Rotation paths and how fast each direction turns (degrees each step)
Each turn is a multiple of 5 degrees from 10 to 175, or 0.
Each row of a path follows its step; steps can be skipped.
path 1
step 0: [-13 -10   8   1  -2  -2  25   6   9 -15  24   3   4 -36 -39  13 -10  18
 -26   8  24   6  14  36   3 -12 -22   6  34   6   7 -26  27   8   1  23
  34  -1 -16  16 -34 -23  20 -23  16  20 -14  12  20   8 -13  -3  19 -41
 -44  26  10   6 -11]
step 1: [-40 -10   8   8  28 -24   6  10  -7   4 -12  15  -9  15 -16   5  -3  -1
 -46  12  -5  12  -8  -6   1  30  -8 -49  24   7  16 -31  18  20  22 -19
   3  -3  16   7  14  49   8  12 -14  11 -31   1 -24 -14   3  24  27 -14
   8  18 -48   9   3]
step 2: [ -7  13  36   5  22  23  13  25 -27   2  -5  12 -23  15 -13  30  20   0
  13 -26  -2 -15 -32  14  23 -27   3 -47 -12   5  12   9  -8  13  -8  -5
  -2  -4   4  19 -22  23 -24 -45  -8  34 -10  18  -9  -7  -1  12  -7 -15
  16  -8  55  13  -5]
step 3: [ 23   2  33   2   2   2  41  33   7   1  42   7 -22  -7   3  -2 -35  23
 -22  17 -16  -2   0  10 -37   3   6 -40  25 -21  10  12   8  21 -22 -12
 -22 -18  13   4 -15 -31   9  16 -18   0  15  -7 -10  13 -21 -18  16 -36
 -21  10  22 -34   9]
step 4: [-22  12  17   8   3 -29 -19   2  11  -8 -29  -7   2 -39 -52  18  15  31
 -15  12 -21  13  34  -3  12  19  -8   0   1 -16   1 -19   8   5  -6  -9
   7  30  -8  -2 -24  35  -5  32   0  23   7  29  -3   1  -1  -1  14 -53
 -27  32  22  -7 -11]
step 6: [ 22   0  21  10  12   4  54  28 -17 -33   1  -4 -24  35 -14   2   9  -4
 -36 -17  24 -17 -15  15  22  -5  -2 -24 -21  -6  10  22 -30  21   2  22
 -16  -7   1 -18 -31  21   1   3  -3  -1  11   5   6   1  18  -9 -40 -43
  -6   0   6 -23 -33]
step 7: [ -3 -21 -11   4   5 -11  16   6   9  12   9   4  19  12 -13  23  -4  17
 -18  17 -35  26  -3  59  30  -4   2 -33   9 -25  14  13  37  15 -23  10
 -13   6 -23   7  11 -15   1  57 -23 -15  -3  -3  -4 -13 -15 -29  13 -20
 -19  13  39   0   7]
step 8: [-19 -18  11 -38 -12 -21  28 -32   0  -3   2   7  14 -29  -9   9   5  36
  17 -26 -14 -12  -2  14  14  23 -12  -7   9  -5 -22  -4 -17  50  21 -24
 -11  28  17  -3  20  28 -29   1   8  11   6  13 -23   3   7  25  -5 -35
 -20  48   1   8   7]
step 9: [-14 -21  26   0 -17  25  -2  28  -3 -20   0 -38 -34  15  -7  70   8 -16
  -2 -27  -5   6   1  29 -23  18 -18 -21   9   6  -6  17  28  36   3  35
  26 -11  26  -2  -5  10 -16  -4  17   2   5  -7  13  17 -10  -3 -20 -13
   7   6 -23   7 -18]
Speeds:
[  0   1  -1   1  -1   0   1   5  12  -7  -2   0   0   2   1   3   6   2
   5  -3   3   5   0   0  -1   2   1  -4  10  -4  -7  -6 -11   3   2  -5
  -1  -1   0   5  12  -7  10  -7   8   5  -1   4  -8   5   4  -7 -13  -2
  11  -3   7   3   2] | 115
[ -3  13  -3   4   3  -6  -2  -6   0   3   2   5  -2  -5  10  -6   2   4
   0   2   3   4   5   2  11   2  -3   2   8  -3   1   1   3   9  -2  -2
   8   7  -6   9  -8  -3   2   2   0  -4  -3  -4  -3   1  -7 -13  -4  -1
  -8   0  -1 -10   4] | 100
[-11   2   4   3   3  -1  -2   1  13   5   1  -2   1  -1   2  -5  -2   5
  -5  12  -1   6 -11   0   2   2   0   0   4  -5   4   0   0  -6   4  14
  -3  -6  -2  -2  -1   4   6   7   3  -4   9   5  12  10  -1   2  -3  -7
   2  -1  -2   3   3] | 115
[ -3 -19   0   5   7   2   1 -11  -7   3   7  -2  -2  -1   6   8   2   7
  -6   5   3   2   0   1   0  -4  11  -6   3   2  -5  -2   2   5   0   3
   2   1  -3  13   3  -4  -7  -7   2   2  -2  -1   5   0   3   4  -5  -1
   1   6  -7   5   4] | 45
